128 stands for zero in the data rows.
Here are some points, each followed by its number:
[139 162 112 164  91 119 157 135 129 166 120 116 168 103 112 133 103 109
 112  94 132 144  78 144 128] 0
[142 105 148 105 147 138  78 157  94 119 145 134 158 181 157 133 139 151
 118  87 131  86 138 161 108] 1
[148 159 105 154 100 105 152 151 134 170 125 115 155 106 116 120  97 114
 123  91 132 138  72 149 117] 2
[135 133  96 144 140  68 108 179 138 147 121 131  97 121 117 108 107 154
 137 126 140 105  90 146 115] 3
[156 111 133  92 108 133 123 152  81 134 108 145 152 171 149 158 111 176
  86 145 123  86 128 151 133] 4
[147  90 133 104 137 130 107 119 167 111 163 160 113 139 106 139 146 117
 129 153 121 164 129 105 150] 5
[166 146 114 121  75 158 137 146 118 150 121 121 126 115 137 158  90 150
 115 118 113 108 125 175  95] 6
[161 110 165 138 144 165 145  63 131 117 129  78 121 148 127 140 141 145
 144 135 103 153 149 123 137] 7
[163 140 107 143 109 147 167  89 140 163 100  95 145 110 101 162  94 143
 132 116  90 146 125 145 133] 8
[152 120 103  98 128 145  92 116 182 154 155 129 111 114 101 152 135  94
 126 118 120 167 109 134 116] 9
[140  98 138 113 164 132 105 142 103 128 148 155 154 177 147 137 137 151
 124  84 143  76 125 160 107] 10
[113 153  98 140 125  83 110 166 131 147  95 118 101 111 143  98 113 145
 136 128 143  95 131 143 117] 11
[ 89 148 124 138 137  88 144 142  79 127 124 130 123 151 139 125 134 161
 100 158 129  98  87 120 169] 12
[138 115 157 141 124 119 131 119 140 100 136 138 135 125 139  89 166  93
 153 123 162 146 156  91 133] 13
[116 116 120  87 157 158  95 124 152 104 140 106  75 116 180 135 151 131
 148 156  94 125 151 149 114] 14
[ 70 142 136 117 133 113 121 131  90 118  95 126 127 153 154  99 148 142
 104 168 145  99 164 105 168] 15
[128 154 138 150  76 135 153 144  88 137 109 130 163 131 130 117 107 131
 111 105 162  92 137 142 104] 16
[ 99 118 142 149 138 107 125 142 136  85 138 142 126 118 144  90 167  99
 164 139 161 118 161  88 131] 17
[113 123 116  70 139 158  77 137 136 111 123 101  80 126 183 147 136 151
 118 173  72 125 158 153 142] 18
[131 161  81 145 112  95 170 149 123 152 124 124 120  92 124 148 108 133
 136 113 109 113  93 143 111] 19
[107 128 163 129 165 125 100 135  79 123 153 150 155 168 117 113 123 140
 125  82 150 111 134 129 117] 20
[ 97 145 160  95 151 145  92 110  90 148 145 134 134 167 101 116 109 145
  87 125 115 166 139 116 167] 21
[103 132 173 143 128 138 114 114 121 107 121 104 143 146 155  75 163  90
 118 126 168 142 154 107 129] 22
[152 138  95 112 106 152 129 119 163 166 112 116 122  98 131 156 101 120
 118 126  99 148 116 162 123] 23
[104 134 177 142 129 138 111 114 123 110 124 105 143 148 153  76 164  93
 119 128 166 145 154 106 133] 24
[151 140  94 117 102 153 131 118 162 166 112 115 125  99 129 153  99 116
 116 122 101 148 116 162 124] 25
[136 143  83 111 115 133 116 143 146 147 113 112  96  89 144 154 102 142
 132 138  92 120 130 164 115] 26
[152 140  96 111 104 154 123 125 161 162 113 109 125 101 135 151 101 119
 116 125  95 150 117 160 124] 27
[119  95 132 134 143  82 122 158 135  92 163 169 129 143  88 120 155 114
 137 153 146 141  93  75 163] 28
[ 84 141 148 162 161 110 140 135 110  95 158 110 121 127 160  99 170 114
 148 126 149 110  98 120 117] 29
[122 120 124 115 150 134 136  88 105 127 105  96  94 150 125 155 115 197
 129 177  78 113 149 124 175] 30
[169 135 103 119 101 127 139 154 129 159 117 138 102 119 133 144  81 167
 123 127 125  96 108 174  97] 31
[107 166  91 164 116  93 151 151 117 145 135 131 137  94 114 139 115 121
 136 104 137 105  76 136 113] 32
[152 140  94 110 105 152 124 124 161 164 116 114 127  98 129 153 101 116
 117 124  98 154 118 157 122] 33
[137 108 155 128 143 139 180 152 105  91  96 192 137 129 134 148 111 140
 112 110 136 102 108 126  88] 34
[162  90 147 154 143 106 134 128  91 106 139 148 177 163 108 144 136 159
 157  87 139  86 138 117 130] 35
[138  99 139 113 161 132  99 142 105 127 150 146 153 180 151 135 141 146
 121  87 144  82 128 161 107] 36
[134 116 149 107 139 180 104  90 163 138 139 108  98 128 161 131 138 109
 111 153 124 157 118 147 131] 37
[135 145  83 111 118 128 117 147 150 152 113 121  92  93 143 150 101 143
 132 139  97 114 121 162 115] 38
Which three points above are nearest to each new point? Their numbers follow each, smallest number first.
[130 104 137 123 169 147 141  91 129  98 128  79  89 136 135 146 149 164
 165 161  84 122 163 124 127] 7 14 30
[143  88 122 120 156 115 138 102 119 101 138 153 118 138  93 162 147 161
 165 156 108 118 143  87 168] 5 28 30
[ 95 170  98 148 108 108 132 148 122 146  89 114 122  96 144 110 112 125
 128 126 140  99 145 140 120] 11 19 32
[155 146 111 130  82 156 149 137 115 153 119 131 129 113 133 158  83 148
 115 123 125 101 115 170 100] 6 25 31
[ 92 172 101 148 108 105 133 148 122 145  87 113 123  97 146 110 116 123
 131 126 142  96 144 137 119] 11 19 32
[136 109 158  87 164 126  98 120 118 119 178 162 119 152  92 119 140 127
 138 117 122 178 151  87 149] 5 21 28
[174 137 123 145  91 148 176 115  96 144 111 117 137 127 112 163  85 175
 129 116 114 102 130 158 105] 6 8 31
[152 121 100 100 129 147  95 114 180 154 151 128 112 114 103 152 133  94
 125 119 116 165 108 138 115] 9 23 33
[ 96 141 150 117 117 129 113 107 108 135 108 120 156 175 136  92 147 130
  78 146 142 145 158 107 179] 15 21 24
[112 167 119 151  87 130 137 125 134 158  89 105 167 109 130  96 119  91
 108 105 150 143 141 131 132] 0 2 16
[ 81 124 132 114  98 156 157 135  94 142 161 124 172 120 156 123  84 151
 145 156 124  87 143 156 106] 4 6 16
[ 86 141  97 118 148  89 118 145 135 124 120 140 115 118 108 100 167  91
 151 124 167 112 156  89 116] 11 13 17
[ 64  96 139 165 139 114 123 135 105 131 151 176 183 164  89 136 123 143
  93 134 148  93 169 121 117] 10 20 35
[ 92 170 103 146 104 114 140 143 119 144  90 113 127  93 142 113 115 120
 129 128 141 101 145 137 121] 11 16 32
[130  99 130  82 131 115  75 120 134 120 164 161 129 170  91 138 157 138
 102 150 112 162 133  94 179] 5 21 28
[164 140 108 123  86 156 164 133 121 156 119 139 125 114 130 164  85 152
 116 126 119 102 114 170  98] 6 25 31
[ 99 150  98 158 139  82 130 155 121 130 161 143 143 107  90 135 143  99
 145  96 156 112  68 110 116] 2 19 32
[156 124 130 138 109 128 193 146  96 126  88 171 149 125 114 172 111 149
  92 104 134 110  92 137 101] 6 16 34
[115 116 130 165 141  86 145 148 125  84 169 164 137 112 121 117 161 109
 172 130 157 114  97  84 144] 17 28 29
[133  75 124 109 150 122 117 156 171  90 139 166  96 137 101 137 137 121
 133 172 115 150 120 108 135] 5 9 28
[124 114 141  98 180 125 122 134 126 105 172 165  91 117 116 119 137 126
 171 124 117 153 160  98 122] 5 13 17
[ 90 170 103 148 102 111 140 145 117 145  90 114 126  92 143 112 114 119
 129 125 139  98 143 137 119] 11 19 32
